128 stands for zero in the data rows.
Each row below has a hidden score, from 0 to 30, with 15 about the middle. What is it? The score is a weighted sum of the row's numbers plus the product of two more (or one squared), each taken from its middle value.
[146 104 114 131 105 164  99 121  79 104 159 116 149  96 109 117 139 120
 136 111 134 101 115 132 104  88 133  96] >> 19
[127 168 121 123 104 160 150 117 147 134  82 131 118 138 102 111  76 142
  80 181  82 137 116 144 126 139  84 101] >> 14
[ 74 151 170 179  95  91  97  85 145 208 146  59 100 123 183  84 160  56
 168 114 189 174 132 109 214 180 191 134] >> 10
[149 129 106 121 162 128 165 162 124 104 168 139 124 163 127 174 152 133
 145 113 139 112 118 132 110 108 143 153] >> 13
[138 109 116  83 104 165 126 124 103 107 107 115 155  77 114 121 107 128
 103 117 108 104  94 132 105 128 107  94] >> 18
[ 89 126 108  82 188  76 148 182 151 127 105 180 100 141 115 131 113 169
 104 118 113 101 109  65 133 125 120 210] >> 16
[140 130 107 124 165 121 166 164 129 110 171 141 122 160 120 169 149 138
 143 115 141 113 113 128 116 102 142 156] >> 15
[101 113 136 118 110 137  70 102 103 130 172  98  98 155 129  95 156 102
 151 110 151 120 135 129 132 117 148 107] >> 9
[152 108 104  96 137 153 118 136 120 106  83 117 186  76 121 150  99 121
  92 137 101 113  75 109 109 152 106  99] >> 14
[128 109 119 106 107 165 120 117  99 109 120 127 121 136 108 120 125 141
 117 110 117  94 122 137 107  93 114  96] >> 17
[152 107 104  83 164 144 127 156 138 110 112 131 142 157 115 177 113 127
 104 117 109 102  75  94 110 117 118 137] >> 13
[137 104 119 120 101 166  84 117  82 120 171 103 128 122 136 117 158 104
 152 109 149 128 123 136 118 121 153  95] >> 14
[ 80 234 155 125 102 111 147  94 190 166  83 170 104 130  92  80  72 182
  80 196  68 147 176 178 159 132  70 121] >> 17
[171 105 101 214 164 139 178 157 131 128 108 146 138 165 204 173 167 135
 185 128 163 217 143 169 131 177 165 138] >> 22
[ 95 140 210 119  81  67 135  77 130 146 129 147  95 174 102  98 128 143
 122 105 119  94 200 165 142  97  88 160] >> 19
[103 127 182 125  90  84 120  86 144 137 129 135  97 129 106  85 134 137
 124 111 127  96 180 150 137  90 107 137] >> 20
[129 142 107 131 136 150 126 144 146 116  85 116 188  72  87 153  66 121
  76 219  89 152  80  96 116 116  98 103] >> 16
[134 122 104 140 160 113 188 165 132 104 165 145 118 159 158 172 159 139
 158 112 147 146 144 150 104 155 149 160] >> 9
[160 105 104  90 149 156 121 149 121 106  91 119 181 111 122 164 100 119
 102 126 105 111  73  96 104 139 112 109] >> 12
[177 110 107 134 151 152 124 144  92 106 149 120 179 103 107 163 137 121
 133 107 132 100  99 126 105  87 131 112] >> 16
[133 104 116  88 104 164 124 119 102 107 116 126 146  93 110 115 112 130
 111 114 106  93 106 130 105 113 107  94] >> 16
[151 128 108 116 158 128 164 166 124 108 173 141 124 162 127 172 153 134
 146 108 138 117 120 128 111 108 143 145] >> 13
[ 77 204 204 100  79  70 165  78 168 164  83 205  95 156 121  95  91 200
  91 134  71 115 210 191 157 149  67 156] >> 15
[161 125 103 133 162 139 144 157 116 110 145 130 140 161 107 172 137 126
 133 112 131 100  96 117 111  90 133 140] >> 12
[165 103 111 123 118 155 117 130  87 106 128 114 178  62 106 135 135 118
 122 111 125  93  98 122 102  89 123 101] >> 19
[ 93 143 175  92  96  86 148  85 153 138 118 163  99 121 111  82 117 166
 115 110 104  96 184 163 133 103  88 135] >> 21
[ 93 109 111 108 190  81 136 186 160 117  89 178  99 140 120 127  93 168
  91 140 110 116 139  47 120 147 115 212] >> 8
[ 95 113 157 122 106 116  81  94 127 139 166 107  97 133 122  84 150 105
 144 109 153 113 150 137 137 100 143 122] >> 16
[163 126 107 125 168 137 161 163 119 107 171 133 135 164 134 174 154 126
 153 115 144 127 121 138 105 118 143 140] >> 12
[120 146 124 100 109 155 146 109 137 127  81 140 110 150 121 103  90 149
  90 142  90 118 133 146 122 148  85 102] >> 11
[ 86 166 211  87  82  69 162  81 145 148 116 174  98 163 107  98 116 173
 106 111  94  99 206 176 146 115  70 160] >> 19
[131 103 105 116 168 117 121 172 185 107  81 143 113 156 121 170  88 140
  83 153 102 123 113  62 107 150 107 160] >> 7
[125 164 122 126 109 162 152 114 146 130  79 132 122 138 107 112  78 138
  87 173  84 131 117 150 124 147  90  94] >> 9
[197 105 108 202 143 156 119 143  96 133 122 112 190  82 195 156 165 111
 176 118 164 192 146 145 138 185 167 106] >> 19
[ 97 148 155  84 101 109 149  95 157 135 106 170 100 127 118  79 111 171
 104 118  94 103 174 165 130 128  86 121] >> 17
[116 106 123 130 110 155  95 108  96 118 152 116 112 149 109 102 138 118
 136 111 140 105 131 134 112  89 132 100] >> 13
[145 115 109 106 134 148 121 136 126 102  78 116 185  71 118 148  89 120
  94 141 101 118  78 103 107 152 101 103] >> 14
[190 105 107 210 148 154 134 145 103 148 102 119 184 102 198 161 170 112
 182 126 166 220 142 156 149 173 173 113] >> 25
[101 133 146  85 109 123 143  98 144 125 110 161  95 139 111  87 106 163
 104 116 100 100 158 156 120 128  90 113] >> 12
[131 132 114 106 102 164 138 117 129 117  80 124 142 101 120 115  90 130
  91 146  96 118  95 130 113 152  98  96] >> 14
[177 105 109 121 133 144 115 137  80 107 169 112 186  68 127 144 157 115
 145 113 147 119 117 133 105 112 138 105] >> 23
[140 102 115 132 106 167  97 120  84 111 154 120 135 114 111 120 143 126
 138 110 136 103 116 135 108  86 129  94] >> 17
[185 104 104 157 131 145 113 135  84 121 159 113 186  64 173 147 158 110
 171 111 160 162 129 137 118 165 160 101] >> 26
[149 114 107 102 128 145 129 140 121 103  85 116 184  62 120 141  89 119
  89 140 102 117  76 110 106 152 105 102] >> 14
[109 173 127 117 109 148 151 103 155 135  81 148 107 153 111  98  78 154
  88 156  86 126 144 157 132 150  84 102] >> 8
[176 115 106 131 155 154 128 150  90 102 159 121 177 116 112 163 148 120
 139 112 138 109 101 127 107  87 134 116] >> 15
[106 142 107 121 174  88 201 178 138 111 171 165 102 142 138 151 151 158
 154 108 139 128 136 140 114 125 147 186] >> 12
[105 107 134 129 108 141  87 105 105 121 163 112 103 149 117  91 147 111
 140 113 146 110 135 132 119  96 132 106] >> 10
[106 143 139  91 111 132 148  98 143 127  95 159 102 147 123  92 101 164
 101 127  90 105 155 162 125 139  92 108] >> 12
[159 104 111 114 121 148 118 136  86 107 124 118 182  63 102 133 126 121
 127 113 124  97  92 121 104  94 123 101] >> 19
[153 104 107 112 154 148 121 146 148 103  82 121 163 134 115 173  84 123
  90 143 100 121  81  85 109 153 107 127] >> 14
[107 127 103  85 175  92 142 177 158 120 116 167 102 140 114 145 114 156
 109 111 114  95  93  72 128 108 124 194] >> 21
[119 105 104 110 170 107 120 171 185 110  80 153 109 150 118 165  87 146
  91 149 104 123 122  59 114 151 107 171] >> 4
[125 115 128  92 106 156 125 108 112 113 126 139 110 153 109 104 116 144
 112 112 112  95 133 139 113 106 106  99] >> 15
[ 95 143 195 129  78  69  86  83 133 182 174  77  91 151 145  95 155  74
 157 116 181 138 151 118 182 137 179 152] >> 17
[147 121 101 136 164 125 179 168 130 102 168 141 117 162 151 174 154 135
 161 108 148 142 142 146 108 146 151 154] >> 8
[ 83 149 154 198 105 119  83 100 137 213 125  55 101 133 193  85 163  55
 178 117 183 193 126 110 214 185 188 115] >> 4
[105 133 101  99 175  92 154 176 153 121 123 165 100 138 108 147 122 149
 114 109 120  95  81  82 129 104 123 187] >> 18
[ 82 129 164 136  98  96  72  90 136 166 174  75  93 124 153  85 159  76
 160 111 176 141 143 123 166 149 168 128] >> 12
[148 104 113 132 101 162 106 125  81 104 146 120 148  94 105 119 142 124
 133 111 130  98 113 130 104  83 126  96] >> 18
[134 136 107 131 146 153 116 143 159 107  85 119 180 102  88 158  68 120
  81 215  89 151  86  88 112 117  95 109] >> 16
[118 119 107  80 174 102 133 173 161 119 105 156 109 147 119 162 112 148
 104 116 113 104  90  78 122 121 119 176] >> 12
[ 90 199 227 206  81  65 152  74 124 255 126  22  97 195 198 110 167  23
 178 117 210 198 143  91 255 187 215 168] >> 15
[ 93 150 217 103  84  68 150  75 130 143 128 159  93 171 105 104 127 156
 121 114 107 100 203 170 144  96  80 163] >> 17
[ 96 137 193 125  87  75  80  83 133 174 171  81  95 139 140  95 158  81
 156 114 172 129 153 126 171 127 168 149] >> 19
[106 121 156 131 102 110 101  96 131 124 140 128  99 130 105  85 135 126
 135 110 135 103 151 141 127  88 122 123] >> 14
[130 106 119 116 107 164 117 119  95 110 120 128 123 121 103 126 124 136
 118 113 119  94 114 134 110  90 114  89] >> 11
[119 117 147 117 108 121 120  94 130 123 126 138  98 139 104  87 133 138
 120 114 120  91 156 150 120  90 109 117] >> 17
[113 130 190 136  86  77  96  84 138 150 157 113  96 136 111  91 149 113
 136 109 148 107 169 140 143  88 125 143] >> 21
[ 89 130 103 152 183  90 212 177 138 106 161 169 100 138 166 142 161 161
 163 112 143 155 161 161 106 167 155 195] >> 7
[ 89 143 107  97 191  81 156 182 138 131 121 178 100 141 108 135 128 169
 119 111 116  95  85  80 133  99 124 209] >> 22
[105 238 134 132 113 144 145 105 180 158  90 152  98 151  80  94  65 158
  74 232  71 155 152 167 155 109  80 105] >> 14
[182 116 110 211 124 153  92 132  97 169 106 102 179  61 198 139 168 102
 182 125 172 219 140 144 171 179 171  95] >> 17
[ 88 147 108 122 187  84 209 179 128 113 176 172  97 141 141 139 156 161
 156 112 141 130 148 142 114 125 149 206] >> 9
[158  99 104  86 149 157 123 148 119 106 102 114 177 110 120 164 105 121
 105 121 106 104  72 101 104 132 111 116] >> 16
[153 103 114 126 109 166  95 128  75 105 170 114 151  82 120 121 151 111
 148 114 143 118 117 132 110 101 139  98] >> 18
[141 105 114 105 104 170 119 126  92 106 123 120 148  91 106 119 122 128
 120 109 117  98 103 133 105  96 120  96] >> 19
[177 105 107 127 128 145 109 134  77 112 174 111 188  65 142 140 159 114
 151 107 148 129 122 134 109 128 152 100] >> 26
[141 157 111 123 114 163 136 127 145 123  87 116 167  67  89 130  71 124
  83 209  84 146  87 115 122 122  91  93] >> 17
[180 109 105 122 140 150 122 140  79 104 164 115 183  81 119 149 150 119
 141 110 138 112 108 124 110  96 143 106] >> 23
[182 104 107 157 154 152 138 149  97 106 162 121 176 122 164 167 160 120
 166 112 155 157 134 146 109 165 158 123] >> 18
[151 104 107  89 131 145 122 141 109 109  97 115 186  66 122 146 102 120
 100 122 101 105  76 108 105 138 108 102] >> 16
[ 87 208 153 127 108 115 150  88 187 154  82 172 100 131 110  85  79 177
  87 172  73 134 175 176 152 144  76 119] >> 15
[ 97 145 204 132  80  65  90  81 129 190 172  72  95 164 151  97 156  70
 161 116 185 142 151 123 191 143 180 154] >> 16
[160 113 103 176 163 129 177 161 132 104 149 136 128 161 179 174 163 134
 165 114 153 168 146 159 103 181 159 146] >> 12
[189 100 105 171 155 159 140 147  97 115 150 120 175 118 180 165 162 119
 168 112 157 171 137 151 115 177 161 117] >> 19
[ 95 149 109 128 187  79 171 179 134 126 137 171 101 140 102 136 134 159
 127 112 123 100  87 100 134  86 132 202] >> 8
[113 109 130 129 107 149  96 110 102 114 144 126 107 153 108  97 137 125
 133 110 133  99 134 141 116  86 127  97] >> 10
[170 120 106 126 158 149 141 152 103 106 165 122 155 142 120 177 146 125
 142 112 136 108 105 130 108  95 139 126] >> 17
[145 108 108  95 122 144 118 136 115 105  93 116 180  63 119 138  93 124
  99 129 103 109  81 117 107 141 105  96] >> 16
[118 109  99 129 172  99 120 168 204 103  85 151 103 146  92 158  69 151
  85 199  95 142 146  41 108 129 105 178] >> 13
[118 138 209 123  84  71  91  78 130 153 166 104  89 161 111 100 146 105
 140 113 161 106 174 138 154  94 136 158] >> 21
[114 123 163 124 101  99 119  89 142 128 134 137  97 126 105  82 135 136
 126 113 125  99 165 149 125  85 106 128] >> 17
[147  98 111 112 109 159 115 131  86 105 124 118 161  73 106 124 131 121
 122 110 120  95 102 125 107  90 119  94] >> 16
[108 114 146 129 108 121 105  95 123 120 139 129  97 135 103  85 141 132
 128 111 133 100 151 143 122  85 118 116] >> 12
[ 84 112 105 208 183  85 205 175 145 107 113 175 101 143 202 135 172 162
 184 126 155 208 136 185 108 179 162 199] >> 13
[ 99 104 109 125 187  80 135 182 194 108  86 179 101 140  95 128  71 169
  72 202 100 142 159  26 114 128 112 210] >> 21
[179 103 103 121 133 143 114 139  80 106 171 115 183  70 125 146 155 118
 152 114 143 122 114 135 107 114 145 101] >> 26
[ 80 150 150 196 103 120  86  94 137 220 127  53  98 137 199  82 168  50
 176 119 189 197 124 111 219 188 184 119] >> 3
[115 118 105 178 172 107 204 169 147 104 143 150 106 145 189 157 162 149
 171 115 152 177 152 165 106 183 157 174] >> 11
[155 103 101  86 162 144 122 157 136 109 105 126 151 151 117 172 105 125
 108 113 109 101  75  93 106 124 117 129] >> 8
[186 106 107 120 142 153 120 140  82 108 171 115 185  80 142 152 157 112
 157 110 150 134 127 137 108 129 148 110] >> 22
[119 115 129 104 107 157 125 110 109 110 122 139 112 151 106 108 123 140
 117 114 118  95 129 143 110 103 111  99] >> 12
[114 116 148 123 105 122 111  99 129 125 131 137  97 133 100  85 132 135
 125 111 121 100 147 151 118  87 112 114] >> 17
[125 109 120  91 104 160 127 113 105 111 114 132 117 142 113 116 118 139
 113 113 114  96 119 139 109 106 108  94] >> 13
[ 76 236 165 122 100  97 144  88 198 171  79 182  96 121 100  83  75 194
  86 187  65 138 189 187 162 136  66 127] >> 21
[122 102 104 212 170 107 199 171 152 115 106 152 109 152 198 163 166 148
 185 127 158 217 140 179 121 182 169 166] >> 20
[117 109 125 117 108 151 117 106 108 111 128 134 102 157 106 101 131 138
 120 112 123  95 131 143 109  91 114  99] >> 13
[125 106 123 140 104 165  74 116  89 134 168  95 119 143 156 113 158  96
 160 108 161 139 125 129 134 151 155  94] >> 10
[ 89 159 194  85  81  73 160  78 158 146 111 177  97 148 111  94 116 173
 107 112  93 102 201 177 142 115  77 150] >> 22
[114 130 106 157 173 101 199 176 146 108 161 155 105 143 171 155 163 150
 166 110 148 158 147 156 102 165 157 178] >> 9
[141 107 109  82 110 164 127 128 106 104 103 119 166  71 117 128 108 126
 102 115 105 101  92 125 105 127 104  97] >> 17
[141 134 107 127 158 148 113 150 174 109  90 127 166 139  79 171  70 122
  75 236  87 157 100  75 108 106 103 125] >> 27
[178 112 108 135 145 150 125 145  91 106 151 117 185  94 108 157 136 122
 133 110 129 106  96 125 104  89 130 112] >> 21
[179 105 106 204 162 147 166 153 123 129 116 134 150 154 199 173 166 130
 180 122 165 207 148 162 130 183 160 133] >> 21
[178 109 103 128 145 153 123 142  89 106 140 116 185  90 108 158 135 124
 125 111 127  97  91 121 103  84 130 111] >> 21
[177 103 104 190 160 143 164 159 121 118 138 132 147 153 190 174 166 131
 177 115 160 187 147 156 113 184 160 131] >> 13
[120 107 124 118 108 158 111 110  97 110 131 126 116 145 105 110 129 134
 122 110 124  95 125 137 111  88 114  95] >> 11
[109 207 132 129 105 147 152 103 167 151  83 145 102 154  90 101  72 153
  79 208  73 143 138 161 141 127  78  97] >> 10
[110 131 145  85 105 131 134  98 136 123 115 156  97 137 107  88 117 155
 113 112 106  95 157 154 116 107  95 112] >> 15
[152 105 107  85 164 140 120 156 142 108  99 128 143 158 116 177 102 126
 100 123 107 106  77  90 106 141 110 132] >> 8
[151 107 110 120 105 169  96 124  78 109 174 113 148  88 122 122 150 115
 143 111 146 116 122 135 111 104 141  96] >> 21
[185 103 107 147 125 149 108 139  84 114 163 110 182  66 168 140 162 111
 165 112 155 152 128 137 116 158 155  98] >> 28
[167 108 105 109 155 156 123 147 108 104 127 119 171 130 105 171 128 118
 121 110 116  95  77 111 107  92 118 116] >> 13
[103 140 139  79 107 131 143 105 144 125 100 161 100 143 121  88 103 168
  99 120  96 105 155 157 123 132  91 108] >> 12
[129 129 111 119 119 155 133 133 130 110  82 116 175  61 105 140  80 122
  81 170  92 129  74 109 112 149  98  98] >> 11
[ 96 157 212 147  81  69 108  76 122 211 166  56  90 176 163  96 159  57
 167 111 195 154 150 113 211 164 192 162] >> 16
[112 181 131 123 113 151 154 108 156 139  81 145 104 154 104 100  76 152
  81 174  80 132 144 159 136 142  86 102] >> 10
[ 73 234 183 116  91  79 154  85 194 174  82 201  98 132 107  87  80 210
  88 170  63 130 201 195 166 145  65 141] >> 26
[ 98 152 148  93 109 122 154  97 154 132  97 159  97 140 118  87 102 164
  96 128  90 109 164 159 128 145  82 108] >> 10
[142 104 116 128 104 168 106 121  86 107 140 118 145 104 104 121 140 125
 130 114 131 101 117 134 106  82 129  91] >> 19
[ 94 145 201 133  86  68  93  80 131 191 174  71  95 153 153  98 157  71
 156 110 186 140 148 118 190 147 183 154] >> 18
[105 135 151  86 106 117 147  94 146 123 107 162  96 132 116  84 112 165
 109 112 103 100 162 156 122 121  94 111] >> 16
[133 112 106 128 165 128 111 164 197 100  81 136 121 163  89 172  70 135
  75 211  93 149 127  54 106 121 106 152] >> 21
[115 144 108 132 174  98 167 174 144 121 140 162 105 144 109 157 139 150
 131 113 128  97  86 103 127  87 129 179] >> 13
[105 110 133 124 107 145  72 102 101 136 176  94 106 153 140  96 153  96
 154 111 159 130 128 126 133 129 157 103] >> 10
[180 105 105 130 147 156 120 141  81 102 160 115 185  89 113 152 144 118
 137 111 137 106 106 127 102  92 140 106] >> 20
[132 125 110  99 106 168 138 121 117 113  88 120 149  87 121 124  97 125
  98 133  96 112  95 129 104 150 103  96] >> 13
[118 112 106 124 169 101 114 172 218 102  89 156 105 144  78 156  62 151
  73 244  95 159 150  32 104 103 105 176] >> 24
[ 85 241 156 125 105 111 149  92 197 168  81 174  97 127  88  84  69 179
  79 207  67 146 181 182 162 127  71 118] >> 14
[ 76 255 163 127 101 105 135  88 209 181  88 182  95 129  81  81  64 192
  79 233  64 159 188 187 173 111  72 120] >> 20
[129 135 105 124 164 112 153 169 144 118 134 146 114 156 101 164 138 146
 123 111 121  95  81 106 122  88 129 167] >> 18
[102 113 106  96 185  84 132 175 171 115  86 173 103 139 119 139  96 165
  94 136 107 115 131  50 120 148 116 197] >> 11
[108 105 106 114 172  92 123 172 193 105  83 157 105 139 111 153  81 158
  86 161 103 125 140  45 114 149 110 185] >> 11
[175 106 109 120 122 153 110 132  81 106 172 113 177  60 122 138 149 116
 145 109 144 118 115 134 105 110 144  97] >> 27
[135 107 120 123 103 170  94 116  83 110 169 109 134 118 118 118 151 112
 145 112 142 114 118 133 113  99 141  98] >> 18
[108 114 135 131 109 145  73 104 102 138 172  94 105 155 151 103 155  93
 158 113 165 138 126 126 136 143 158 103] >> 9
[122 122 133  90 118 141 137 105 125 118 111 145 105 150 111  97 116 155
 111 111 111 102 139 149 114 113 103 101] >> 16
[ 96 116 137 144 109 135  71 100 114 156 169  79 100 150 161  95 160  81
 163 113 173 153 133 121 155 159 172 105] >> 6
[156 105 108  97 156 150 120 150 139 107  88 123 169 127 122 170  99 123
  99 136 104 107  79  93 107 144 112 117] >> 12
[153 129 104 123 161 129 157 162 122 106 167 137 132 164 117 175 154 138
 147 115 132 111 111 126 108  98 140 147] >> 18
[170 105 112 144 111 162  95 129  78 123 169 108 168  67 158 129 156 105
 159 113 154 147 126 135 121 157 155  96] >> 26
[105 144 133  94 111 136 146 102 143 125  94 147  98 154 123  93  95 159
  98 128  95 110 152 156 127 141  89 106] >> 10
[135 127 113 109 110 165 135 128 124 113  80 119 159  80 117 123  85 126
  88 149  97 125  90 126 113 151  97  95] >> 12
[113 146 105 122 174  95 186 171 141 119 163 156 106 141 117 156 148 154
 145 111 133 109 110 122 119  94 140 181] >> 19
[126 102 104 109 164 109 117 170 183 109  81 148 111 150 119 168  89 144
  89 148 102 120 118  62 110 151 112 170] >> 4
[186 103 107 163 142 152 125 142  89 119 156 118 179  87 178 155 161 110
 167 110 156 163 135 148 115 173 158 107] >> 16
[153 115 103 148 168 125 176 161 130 104 161 142 125 163 165 173 160 132
 165 115 147 154 147 150 106 162 154 148] >> 9
[191 100 105 188 139 153 121 142  87 129 134 114 185  78 193 154 165 110
 175 116 163 186 138 147 133 186 159 102] >> 18
[179 110 102 127 136 155 120 140  84 109 156 117 186  74 109 152 147 118
 139 112 133 106 104 129 107  88 141 109] >> 24
[160 108 105  97 156 153 128 155 117 112 121 123 158 147 110 174 121 127
 114 110 120  93  74 106 111 101 124 123] >> 15
[168 103 110 124 113 158 102 127  79 108 176 107 167  66 136 127 155 109
 152 110 150 131 125 131 110 123 148  99] >> 26
[113 109 132 123 113 149  79 109  97 124 170 108 108 155 117 106 151 101
 145 109 149 115 130 134 123 107 142 102] >> 6
[119 123 157 124 102 100 112  92 140 124 135 132  97 129 105  79 134 135
 128 108 128  98 163 148 124  85 114 122] >> 20
[170 112 107 114 158 156 128 154 108 108 123 120 169 131 102 169 130 123
 117 109 122  93  80 114 110  90 121 117] >> 14
[188 104 107 136 136 151 114 138  85 106 175 109 184  73 153 151 158 114
 162 112 152 141 130 140 111 145 155 105] >> 28
[159 105 108  91 159 146 119 151 140 105  93 122 161 143 120 170  98 127
  97 127 106 111  78  89 106 142 113 124] >> 14
[104 126 154  97 103 117 138  91 145 126 119 154  95 131 110  84 121 157
 116 115 107  99 165 152 122 102  97 119] >> 20
[117 117 149 119 107 122 116  99 131 123 130 134  97 136 108  84 135 135
 126 112 127  97 153 146 119  87 113 114] >> 18
[ 96 114 137 127 112 134  69 103 113 139 173  93 102 145 143  89 159  87
 157 110 164 135 131 129 147 135 162 110] >> 7
[190 104 107 159 139 151 119 145  86 112 165 115 186  78 172 150 164 109
 169 113 156 155 137 140 114 168 158 103] >> 22
[104 179 136 116 112 135 156 102 161 140  79 153 102 148 112  91  80 160
  88 163  79 128 155 162 134 148  82 107] >> 9
[ 86 146 106 135 189  84 218 181 131 105 167 174 103 142 152 132 159 168
 160 114 145 142 155 154 111 152 146 207] >> 8
[155 120 107 132 160 139 142 157 123 111 136 130 134 161 105 175 133 131
 129 109 126  97  82 115 114  86 132 141] >> 13
[147 115 101 127 159 151 113 152 161 105  81 121 160 135 101 170  79 127
  85 185  98 134  91  80 105 140 104 123] >> 15
[125 130 112 120 120 156 132 132 136 114  81 118 173  62 110 131  80 122
  84 165  96 130  81 114 113 148  99  94] >> 12
[167 104 112 125 110 160 103 132  77 115 171 109 168  66 141 130 155 110
 157 111 154 138 123 132 116 133 153  92] >> 24
[187 103 107 207 163 144 161 147 119 128 118 134 157 151 201 170 167 125
 178 121 163 207 146 165 129 187 165 124] >> 21
[113 119 104 185 173 102 202 172 143 104 146 155 106 147 185 160 165 150
 170 114 152 176 148 173 104 182 157 175] >> 8
[145 127 104 121 166 125 144 165 139 113 131 143 124 160 103 170 135 135
 123 112 122 100  80 104 123  90 129 157] >> 13
[126 106 107 205 167 106 197 169 151 114 118 152 111 151 199 163 166 149
 174 121 157 200 146 175 111 185 159 168] >> 17
[136 179 113 129 108 165 141 125 154 131  88 123 151  84  83 120  67 126
  77 228  82 149  91 123 125 109  87  93] >> 15
[155 112 114 195 102 169  76 123  91 159 134  90 145  99 194 122 166  88
 174 116 168 190 133 136 155 185 170  92] >> 11
[157 101 108  87 150 150 120 150 122 107  96 117 184 104 121 158 104 119
 100 121 109 108  73  99 104 140 113 111] >> 13
[160 112 109 102 163 145 133 152 115 108 125 126 152 150 110 172 122 124
 118 111 117  94  76 104 113  95 125 129] >> 13
[121 101 124 122 108 161  83 113  89 120 170 109 113 146 130 115 151  98
 150 109 149 116 128 133 126 111 146  98] >> 6
[150 101 112 135 107 168  99 125  76 106 158 122 150  80 115 121 146 120
 136 110 138 104 116 129 103  88 137  97] >> 19
[101 113 133 119 112 142  74 100 107 132 173  95  99 148 130  91 152 101
 151 115 152 121 134 133 130 116 152 104] >> 11
[ 85 132 167 146  93  96  75  86 138 175 169  73  97 118 160  82 157  75
 165 110 182 153 136 122 179 162 177 130] >> 18
[ 86 109 108 212 187  79 206 180 144 109 109 173  96 138 202 130 169 164
 180 130 155 212 135 188 112 176 162 205] >> 17
[181 110 105 122 156 155 135 146  94 103 175 120 176 117 133 167 156 126
 150 110 141 125 119 131 102 117 144 118] >> 25
[ 88 152 192 153  86  79  99  81 139 197 161  63  97 140 165  87 160  57
 168 113 188 155 146 115 199 162 185 144] >> 12
[ 82 171 177  88  90  84 160  85 166 147 100 183  97 129 118  85 103 187
 101 122  82 108 192 176 140 134  80 143] >> 20
[102 135 186 114  84  78 130  80 146 140 129 147  95 133 106  88 130 143
 124 108 122  93 188 159 137  91  99 142] >> 20
[133 103 108 107 164 118 118 168 183 102  86 141 117 160 117 177  88 141
  92 151 102 122 112  66 108 148 111 156] >> 6
[133 103 115 121 100 170 112 120  87 107 128 130 133 112 104 117 133 132
 122 112 124  94 116 134 105  89 122  94] >> 15
[169 102 106 198 163 140 167 159 123 124 128 135 143 161 198 178 170 131
 176 118 159 194 148 162 117 185 160 135] >> 15
[184 109 108 137 153 152 143 151 101 107 171 124 164 135 156 173 158 120
 162 111 151 145 133 144 104 151 154 118] >> 15
[123 149 117 118 103 167 145 114 133 124  80 127 124 136 113 111  85 138
  86 158  85 126 115 139 120 151  92  92] >> 11
[138 116 104 129 160 132 109 160 190 106  85 133 134 167  87 172  68 130
  76 209  93 149 119  55 104 125 103 145] >> 14
[138 101 104 122 162 129 113 161 178 104  80 137 131 163 106 174  83 131
  88 169  99 131 106  62 106 144 103 146] >> 8
[ 98 152 109 132 182  88 183 177 140 120 152 170 102 138 109 142 141 161
 132 111 132 100 101 115 125  86 134 195] >> 10
[180 111 105 131 160 149 143 154  98 106 174 124 161 142 150 173 159 125
 159 111 148 139 132 139 105 139 152 128] >> 18
[133 133 107 127 164 115 172 167 133 110 168 146 115 153 117 168 143 138
 141 113 133 114 114 124 114  97 141 161] >> 13
[159  99 110 124 112 164 101 130  79 107 166 118 159  74 117 122 149 121
 144 115 145 107 112 132 110  99 142  99] >> 25
[108 143 102 132 172  93 181 169 140 116 156 161 104 140 112 152 147 150
 143 112 136 103 105 118 120  92 140 185] >> 14
[ 91 153 224 113  82  62 144  75 121 150 127 151  95 189 107 103 130 151
 122 112 113  97 205 165 146  92  80 171] >> 19
[ 85 204 215 210  85  69 157  72 135 255 112  18  94 180 198 100 167  17
 182 124 205 211 137  90 255 178 216 163] >> 21
[137 110 106  85 161 121 122 165 164 110  97 143 118 162 122 167 105 138
 100 119 110 106  89  79 113 137 112 156] >> 10
